Each path below is one point turned by a fixed rotation once a step. After each direction that follows a path, write how fast that rotation turns it, in deg/step (0 if it stays still).
Each turn is a multiple of 5 degrees from 10 to 175, or 0.
Each row of a path follows its step; steps can be skipped.
path 1
step 2: [-3.50  3.97  0.05 -1.69  2.64 -0.16 -1.61 -0.56 -1.10 -0.34  0.47  1.95
 -3.39 -2.14 -2.48 -1.36 -0.65  1.48 -2.37  4.19 -0.81  1.50 -1.52  1.38
  0.25  0.41 -3.47 -0.08 -1.15 -1.67  0.95 -0.28 -0.18 -0.83 -1.42  0.59
 -1.30  1.46 -0.42 -1.62  0.00  1.39  0.43 -2.70  0.24  2.59 -0.38 -0.88
 -1.85  2.24 -1.46 -0.37 -0.63]
step 3: [-1.27  1.75 -1.31 -0.23  0.04 -0.27 -1.14 -1.21  1.65  1.02  1.98 -0.59
 -0.89  0.58 -1.14  0.81  1.99 -1.60  0.07  2.67 -1.00  1.85 -0.45 -1.84
 -1.35  1.83 -0.03 -0.81 -3.94 -0.08  1.10 -1.14 -0.33  2.16  2.00 -3.29
 -0.75  1.58 -0.12  0.34 -2.01 -0.25  2.17 -0.89  1.32 -1.18  6.55 -0.89
 -1.19  1.72  0.05 -1.20 -2.74]
step 4: [-1.21  1.06 -0.50  0.05  0.66  0.91  1.03 -1.30 -1.31  1.32  1.48  0.53
 -1.81  0.37 -0.91  0.01  1.57  0.74 -2.74  3.61  1.75  2.77 -0.96 -2.32
 -0.34  2.25 -4.03  3.38 -0.32 -2.45  2.36 -0.59  1.74 -0.78  0.23  0.76
  0.95 -1.41 -1.58 -3.61 -2.29 -0.10  1.62 -0.77 -1.11  2.77  0.16 -1.46
 -2.39 -1.84  1.31  0.93 -0.89]
step 6: [-1.80  1.88 -2.34 -0.05  2.46 -1.97  1.57 -0.86 -1.04  0.10  1.65 -0.96
 -5.27 -0.95 -0.66 -2.38  1.29 -0.96  0.04  1.49  2.28  1.48 -0.51 -1.03
 -0.41  0.50  0.03 -0.51 -0.34 -0.31  0.27  1.24 -0.14 -1.30  1.53  0.89
 -1.62  0.37 -1.50 -3.77 -2.87  2.66  2.00  0.29 -0.68 -0.38  2.95 -0.53
 -1.79 -0.56  1.48  0.97 -4.03]
step 11: [ 1.01  0.18 -2.03 -1.35  0.32  0.90 -1.17  0.05 -1.38  0.54  2.15 -2.71
  0.93 -1.78 -0.09 -0.30  1.96 -1.42  1.78 -0.67 -0.52 -1.30  0.25  2.91
  0.05 -0.30  0.84 -0.24 -0.65  0.59 -0.72 -2.11 -0.69 -0.96  0.80  0.80
 -2.71  0.30 -1.04 -4.88 -0.65  1.55  4.18 -2.17 -1.20  0.02  3.17  2.09
 -4.07  1.78  1.81  0.20 -3.05]
step 12: [-0.88  2.43 -0.49 -0.45 -0.15 -3.46  1.23 -2.72 -0.03  0.31  0.10 -0.77
 -1.19  1.80  1.31  0.83  0.64  3.86 -1.77 -0.98 -1.58 -0.16 -2.97  1.32
 -0.36  1.58 -3.18  0.04 -0.96  0.75 -1.38 -0.92 -0.32  1.19 -2.23  0.70
  1.80  0.05 -2.55 -1.73 -0.38  1.10  5.54 -2.36 -1.40  0.34  0.61  1.16
 -1.23  0.50  0.22  2.81  1.21]
step 13: [ 1.28  0.52  0.72 -4.17  0.25 -0.59  1.12  1.88  0.08 -0.55  1.92 -0.21
  1.94  0.53  0.42  2.47  5.15  1.69 -2.05  1.79 -0.85 -1.25  1.60  2.48
 -3.12 -0.42 -0.58 -1.96 -0.54 -0.59 -0.41 -1.79 -1.44  0.15  0.07 -1.38
 -1.14  2.32  0.27 -3.61 -1.88 -2.20  1.30 -2.41 -0.56 -0.57  1.11  1.75
 -1.75  0.07  1.29  0.40 -1.06]
step 14: [-0.95 -1.15 -1.09 -1.42 -0.42 -0.65  2.19 -2.61 -1.38  1.59  0.25 -0.52
 -1.02 -1.22  2.13  0.52 -2.13 -1.61 -2.95 -2.27 -2.34 -3.49 -2.22 -1.13
 -1.25  0.85 -2.53 -1.75 -0.91  1.82  0.13 -0.42 -1.15 -1.24  0.30  0.63
 -0.53 -0.50 -1.79 -3.64 -2.36 -0.62  3.58 -2.91 -1.00  1.40  0.13 -0.60
 -2.42 -0.03  2.96  0.35 -1.17]
Directions:
[ 0.83  0.29 -0.52  1.23  0.15 -0.61  0.17  0.36 -0.37  0.15  0.51  0.62
  0.23 -0.01  0.25  0.16 -0.72 -0.02 -1.08 -1.01  0.08  0.78 -0.17 -0.12
 -0.13  0.48 -0.38  0.67  0.24  0.31  0.25 -0.23  0.06 -0.98 -0.03 -0.05
  0.38  0.15 -0.09 -0.06  0.95 -0.15  0.60  0.11  0.02  0.11 -0.63 -0.60
 -0.35  0.11 -0.02  0.07 -1.45] : 140
[-0.47 -0.08  0.20 -0.31  0.47  0.02  0.34 -0.32  0.18 -0.83  0.16 -0.18
  0.02 -0.46  0.30 -0.90 -1.01 -0.31  0.40  0.52 -1.08  0.60 -0.77 -0.08
  0.55  0.13  1.10  0.57 -0.22  0.83  0.28  0.07 -0.12  0.65 -0.30  0.76
 -0.77  0.90 -0.07 -0.14  0.55  0.09  0.04  0.22  0.64  0.20  0.10  0.70
 -0.45  0.45  0.00 -0.18 -0.81] : 85
[-0.57 -0.46 -0.81  0.59 -0.60  0.11 -1.05 -0.42  0.86 -0.24  0.70  0.18
  0.29 -0.21 -0.18 -0.17  0.44 -0.02  0.03  0.17 -0.03  0.53 -0.68  0.77
  0.80 -0.23 -0.22 -0.31  0.20 -0.30 -0.79  0.00  0.77  0.41 -0.38 -0.69
  0.30 -0.01 -0.67  0.82  0.05  0.54  0.25  0.23 -0.75 -0.22 -0.21  0.14
 -0.66  0.32  1.05 -0.86 -0.25] : 85
[ 0.32 -0.88  0.49 -0.36 -0.13 -0.69 -0.14  0.18 -0.41 -0.07  0.15 -0.66
  0.38 -0.79  0.27  0.76  0.53 -1.19  0.01 -0.03  0.21  0.48  0.79 -0.20
 -0.06 -0.96 -0.28 -0.11 -0.53  0.45  0.28  0.97  0.14 -0.05  0.37  0.26
 -0.19  0.54 -0.67 -0.09  0.43  0.61  0.26  0.48 -0.13  0.06  1.10 -0.84
  0.55  0.44  0.76  0.07 -0.32] : 140
[-0.33 -0.08  0.37 -0.80 -0.69  0.56  0.65  1.37  0.33  0.21  0.19 -0.11
  0.02 -0.81  0.59 -1.00  0.67  0.45  0.24  0.90  0.96  0.21  0.30  0.39
 -0.43  0.22  0.54  0.80  0.68  0.07  0.22 -0.67  0.28 -0.84  0.06 -0.14
 -0.20 -0.06 -0.20 -0.31 -0.05  0.78 -0.06 -0.11 -0.19 -0.51 -0.59 -0.56
 -0.13  0.13  0.29  0.05 -0.51] : 155
